In the rows, 128 means zero.
Z: rows in 3 groups, each row roughly a mix of its group's directions:
Z (119 x 11):
[[113 176 124 160 160 118  92  89 173 164 149]
 [147  73 138 141  87 129 122 130  79  93  82]
 [118 148  93  88 119 128 116 139 155 191 182]
 [106 141 139  83 111 149  81 134 199 142 142]
 [ 97 105 126  75 120 159 166 150 176 104 159]
 [133 111 166 184 142 136  87  99 171 109  91]
 [164 156  66 112 120 114 163 127 119 171 169]
 [186 151 116 173  98 140 111 125 114 187 141]
 [165 128 104  88 101 149 168 192 101 123 135]
 [118 152 117  58 134 124 176 170 132 135 164]
 [162 130 119  70 123 119 107  83 177 156 157]
 [186 116  87 133 119 139 131 149  64 151 103]
 [131 106 141 194 114 145  69  94 146 142 105]
 [115 135 195 137 149  97  68 121 161 119 118]
 [100 127  96  78 136 141 142 137 186 164 169]
 [166 115 120  87  99 144 135 146 204 109 142]
 [ 98 109 163 185 138 125  80  86 141 118  95]
 [101  85 145 111 146 151  86 145  95  99  72]
 [121 114 151 186 129 133  70  84 146 120  91]
 [126 104 154  90 104 132 163 175 173  89  97]
 [105 137 121  79 152 111 194 165 103 109 153]
 [171 169 127 172  98 133 132 133 104 189 148]
 [116 139 100  59 131 115 113 139 181 157 163]
 [172 140  92 160 111 136 179 134  81 162 146]
 [144  82 156 199 153 119 113  93 110 108 115]
 [178 141 129 164 144 114  68  88  98 143 148]
 [149 124 160 195 123 127 113 109  84 101  83]
 [131 139  67 107 116 134 177 112 164 140 179]
 [125 182 148 112 131 120  72 115 152 187 140]
 [ 81 123  91  89 138 121 176 119 137  71 116]
 [108  88  92 100 162 133 144 116 196 124 157]
 [ 68 144 130 151 151 127 177 180  96 123 142]
 [156  67  91  96 119 176 159 153 131 121 144]
 [198 136  94 124 153 111 150 159 130 144 177]
 [112 170 143 106 125  98  84  96 165 180 149]
 [169 130  56 100 120 122 171 142  92 134 126]
 [149 155 144 186 135 126  75  92  84 145 130]
 [163 144 119 180 137 100 106 109  66 152 100]
 [ 94  85 128 108 176  98 126 104 134  68 112]
 [ 61 133 168 150 136 116 138 168  92 106 100]
 [151 100 143 176 108 140  68  91 139 124  87]
 [208 105  91 124 129 149 157 149 115  98 130]
 [174 129 104 118 154 108 115  84 171 160 176]
 [190  95 117 193 114 139  99 150 118 141 126]
 [149 121 162 187 123 129 122 119  81  83  88]
 [ 66 120 139 140 109 139 166 164  76 106 105]
 [146 164 164 163 105 137  80 125 144 188 113]
 [173 109 133 170 116 131  64  87 146 133 101]
 [142 159 116 142  63 186 149 144 148 159 139]
 [152 155  76  89  94 157 137 153 131 178 151]
 [199 137 118 139  78 144 142 138 180 130 136]
 [163 188 111  92 100 117 129 163 128 177 144]
 [107 120 188 128 158  93  75 118 155  97 109]
 [153 116 109  91  90 161 158 150 190 100 136]
 [145 130 139 129  97 128  60  71 160 151 107]
 [199 119 126  75 102 124  95 102 148 122 112]
 [ 92 165 135 138  89 184 152 160 104 158 105]
 [127 125 141 181 161 105  72  75 148 142 127]
 [139 163 106  87  84 167 133 173 143 168 145]
 [112 126  97  53 134 114 134 144 180 133 160]
 [ 90  92 142 118 126 157 101 112 180  75  99]
 [141 179 110  73  94 138 133 172 137 167 143]
 [171 123 127 139 132 126 102 155  53 155  91]
 [140 106 168 109 133 117 124 145 163  51  97]
 [111 112 147 191 124 149  73  92 156 141 108]
 [124 150 108  62 136  99 115 131 162 179 161]
 [117 126 174 143 135 140  81 123 196  93 107]
 [ 97  68 161 163 155 136 138 105 126  76 116]
 [140  81 110 171 102 151 157 151  74 102 108]
 [154 176 165 139  83 167  92 155 118 151 106]
 [133 160 134 107 109 138 161 142  54 116  80]
 [123 124 170 180 101 192 141 153 146 123 102]
 [ 53 143 162 137 167 100 117  95 150 135 135]
 [152 157 149  62  90 122 123 176 155 146 119]
 [101 110 158 152 175  83 103  89 132  85 108]
 [151  96  86 123 123 167 101 143  68 148  91]
 [155 111 117  61 126 145 175 156 166 146 148]
 [128  71 153 155 151 107 115  80 120  81  99]
 [102  93 111 128 127 131 200 154 151 162 165]
 [142 116 159 186 128 127 129 117  82  80  83]
 [154 132  96 129  82 190 122 141 141 181 149]
 [ 96 114  96  83 134 136 172 145 173 162 165]
 [181 107 160 181 149  87 105  98 106 119 125]
 [140 148 117 155 122 175  99 100 148 200 110]
 [ 78 110 108 148 143 136 182 107  84  88 112]
 [109  92 132 191 136 130 136 117  84  83  92]
 [122 121 101 164 103 154 168 187  77 133 134]
 [124 162 144 139 150  93  50  88 121 118 119]
 [162 104 109  91 112 173 117 166 131 180 163]
 [ 82 101 172 176 152 117  99  94 133 107  98]
 [ 76 101 161 160 141 134 127  98 137  69  96]
 [157 129  95  57 103 137 144 165 147 149 160]
 [ 92 139 144 156 148 132  84  72 180 152 132]
 [154 171 143  65 148 105 144 174 126  96 118]
 [162  66 107 132 100 191 143 138 151 117 133]
 [183 136 117 116 148 110  92  87 179 155 156]
 [133  67 151 160 138 114 122  99 102  78  88]
 [142 168 163 143 117 108  90 123  70  97  89]
 [136 162 104 111  96 157 162 160 115 185 168]
 [ 92 127 180 155 107 115  71 122 123 127  78]
 [143 106 119 178 118 125  81  65 148 162 136]
 [135 151 104  74  97 135 161 170 111 171 163]
 [174 145  96 101 126  92  60 104 106 122 133]
 [145 123  46  85 119 142 169 135 110 132 131]
 [104  84 130 129 152 100 147 127 141  46 125]
 [102  83 110 128 133 129 202 149 150 152 161]
 [168 103 129 178 143  94 144 101  65 120 118]
 [111 141 109  62 129 122 118 146 183 156 170]
 [134 123 158 168 113 142 144 140  77  63  96]
 [ 78 159 151 132  75 131 142 181 137 162 114]
 [177 112 120 150 126 150 147 125 141 203 165]
 [204 122 116  93 109 126  90 102 162 145 133]
 [135 177 144 108  94 160 105 150 147 194 122]
 [ 95 193 156 134 103 122  95 147 109 175 147]
 [133  60 129 165 130 156 157 112 129  74 110]
 [148 121 152 172 138 100 100 102  82  77  93]
 [160 146  56 132 103 166 161 119 119 150 155]
 [112 168 119 125 144 120 103  90 179 180 167]
 [149 163  86 140  93 156 153 138  93 185 146]]

one row of each group, then the others: which group is each in?
[101  99 149 155 182  84 112  88 119  89 113]	(60)
[184 137 116 142 128 136 100 107 134 203 154]	(112)
[115 180 111 136 154 126 117 112 174 179 175]	(17)

[157 178 145 129 117 149  48 111 128 136 110]	(112)
[ 82 167  87 123 151 118  96  92  90 154 156]	(112)
[124  79 112 152 160 171 132 101 190 108 135]	(112)
[136  91 133 209 107 138 110 158  95 138 114]	(17)
[133 108  75 109 145 100 161 111 117  66  94]	(60)
[155 140 102 185 115 132 152 117  59 142 105]	(60)
[142 106  76  95 172 105 127  85 103  87 129]	(112)
[ 84 144 150 173 189 109 111 103 162 137 145]	(17)
[137 123 115  98 143  98  93 113 197 171 157]	(112)
[115 131 127 127  98 143 162 204  77 118 112]	(17)
[ 93  90 138 140 135 147 113 115 115  67  68]	(60)
